(in the rows, 128 means zero)
Which row each row swaps with, under one turn or mirror
z_712: [152 109 116 117 102 125 120 121 120  88  88 143 114 146 126 146 114 138
 137 110 147 123]
z_989: [162 107 140 120 105 158 131 131 122 109  90 130 116 139 127 125 154 111
 127 125 112 131]
z_364: [110 158 111 123 112 114 121 153 161 111 159 140 116 143 125 104 135 137
 129 133 131 114]
z_39: [137  85 117 141 108 122 129 124 133 114 109 124 119 142 134 106 155 147
 121 127 114 144]
z_372: [122  93 145 106 135 131 131 141 120 112 121 146 115 126 101 150 100 142
 136 140 123 142]
z_994: [151 167 126 141 111 148 129 162 134  97 128 144 122 137 128 173 142 150
  91 130 106 126]
z_177: [125  88 137 136 114 122 128 117  94 120 116 118 111 136 126 111 110 125
 124 119 116 145]
z_559: [117 109  83 122  96 114 128 141 132 114 111 128 128 149 110 143  97 138
 113 113 116 121]
z_101: [146 131 142 132 141 121 129 111 144  74 138 141 133 122 136 155 115 134
 146  96 131 125]
z_660: [123 146 157 169 128 135 133 149 135 112 152 161 115 117 142 144 102 118
 147 105 110 115]
z_437: [143  96 147 138 125 125 114 132 138  86 115 148 137 134 141 167 124 149
 135 101 136 141]
z_28: [163 124 130 141 111 154 127 126 142 110 145 128 112 150 131 133 116  87
 112 129 127 102]
z_5: [ 97 127 127  92 117 135 118 145 172 100 123 143 123 134 124 153 139 115
 128 122 130 125]
z_116: [156 133 123 107 116  95 134 126 161 102 130 118 114 143 132 125 127 133
 135 123 107 164]
z_794: [105 155 109 152 108 134 105 117 121 123 131 145 120 130 104 125 110 142
 104 104 115 113]
z_885: [104 129 102 154 115 103 125 152 147 112 153 118 115 137 110 132 116 163
 104 121 119 137]
z_984: [134 149 128 130 112 164 127 162 169 113 127 120 116 141 136 116 129 104
 117 122 139 110]
z_456: [130 157 154 163 122 140 113 154 151  95 138 161 100 118 129 158 122 135
 102 105 113 149]
z_516: [115 120 137 128 104  81 132 127 152 113 122 132 119 145 135 183 124 114
 108 132 121 146]
z_207: [145 126 114 161  99 143 102 152 138 104 134 111 103 129 131 151 143 130
 127 137 132 159]
z_19: [146 133 126 172 109 120 135 144 173 110 122 130 122 133 128 127 144 130
 125 128  88  95]
z_884: [159 105 138 155 116  98 141 141 108 128 133 143 136 158 125 153 147 145
 112 133 113 134]
z_826: [125 134 123 152 117 120 158 169 147 102 123 170  97 131 127 141 105  96
 130 106 101 112]
z_439: [142 124 152 124  99 101 159 167 131  99 112 113 100 156 127 145 140 131
 123 142  99 153]
z_749: [134 161 130 147 114 105 128 141 114 117 184 148 114 145 122 137 114 128
 111 125 122 132]
z_174: [ 95 151 135 132 115 145 132 163 116 111 139 133 102 132 138 149 160 127
 145 130 135 123]
z_461: [114 167 119 139 107 174 134 113 149 115 119 134 119 139 125 125 119 134
 124 128 129 120]
z_597: [139 137 158 136 133 146 122 152 115 131 109 160 141 135 117 136 117  97
 106 109 111 106]
z_501: [127 132 147 111 145 122 137 130 127 115 118 167 130 136 126 122  96 102
 106 131 117  98]
z_590: [115 149 139 153 131 129 109 145 128  75 142 108 122 152 157 119 107 134
 114 102 129 133]
z_428: [133 136  92 127 113 150 133 173 125  97 135 141 106 139 132 120 114 148
 102 139 135 115]
z_134: [134 152 126 142 108 185 129 133 123 105  95 137 120 138 126 115 132 135
 129 128 107 141]
z_448: [129 134 182 116 124  93 149 142 112 106 108 140 117 151 116 143 118 132
 112 137 104 133]
z_87: [141 140 141 133 150 139 123 159 117  97 159 159 133 125 142 139 112 146
 117 128 140 124]
z_626: [121 132 125 136  98  72 126 132 136 106 114 103 121 161 137 146 131 110
 104 109 111 133]
z_549: [129 120 124 115 109  91 126 146 117 122  89 134 111 151 121 110 113 142
  97 134 109 106]
z_275: [170 135 131 118 103  98 125 140 113 112 138 133 112 133 121 187 125 131
 111 121 114 127]
z_266: [115 155 165 171 121 125 119 139 144 107 132 133 101 117 113 143 122 123
 100 130  92 153]
z_912: [105 142 137  99 107  97 128 118 159 116 101 124 119 138 130 146 133 122
 130 124 136 120]
z_211: [108 118 160 159 119  93 149 130 146 103 111 132 115 134 117 139 108 116
 118 123  82 135]
z_147: [135  94 130 130 109 132 128 145  89 100  98 137 116 142 132 167 131 137
 133 121 128 112]
z_221: [163 111 122 153 116 118 139 145 172  99 143 157 121 142 121 126 158 126
 128 129 112 119]
z_890: [152 161 132  98 117 141 121 149  91 117 136 143 117 142 135 146 123 150
 115 128 123 128]
z_35: [139 133 139 107 109 121 127 151 139 114  59 141 116 135 136 134 121 116
 126 124 134 120]
z_36: [119 131 152 134 121 145 149 168 116 125 121 140 136 143 156 117 134 111
 104 152 111 130]
z_667: [114 163 150 153 124 114 145 132 159 101 149 136 103 117 130 126 124 126
 110  98  95 137]
z_139: [139 104 155 171 110 102 123 116 150 122 126 134 135 147 133 163 125 126
 136 126 120 137]
z_512: [138 128 158 174 109 109 127 150 126  99 134 131 104 135 117  90 134 135
 132 123 116 116]
z_604: [129 128 143 123 117 199 134 142 132 102 130 141 117 139 122 129 131 135
 117 119 120 120]
z_237: [105 170 137 131 113 123 126 145 107 107 106 131 115 137 127 142  80 121
 136 129 118 144]

z_428 pairs with z_749
z_5 pairs with z_101
z_461 pairs with z_456
z_237 pairs with z_207
z_275 pairs with z_559
z_134 pairs with z_266
z_36 pairs with z_512

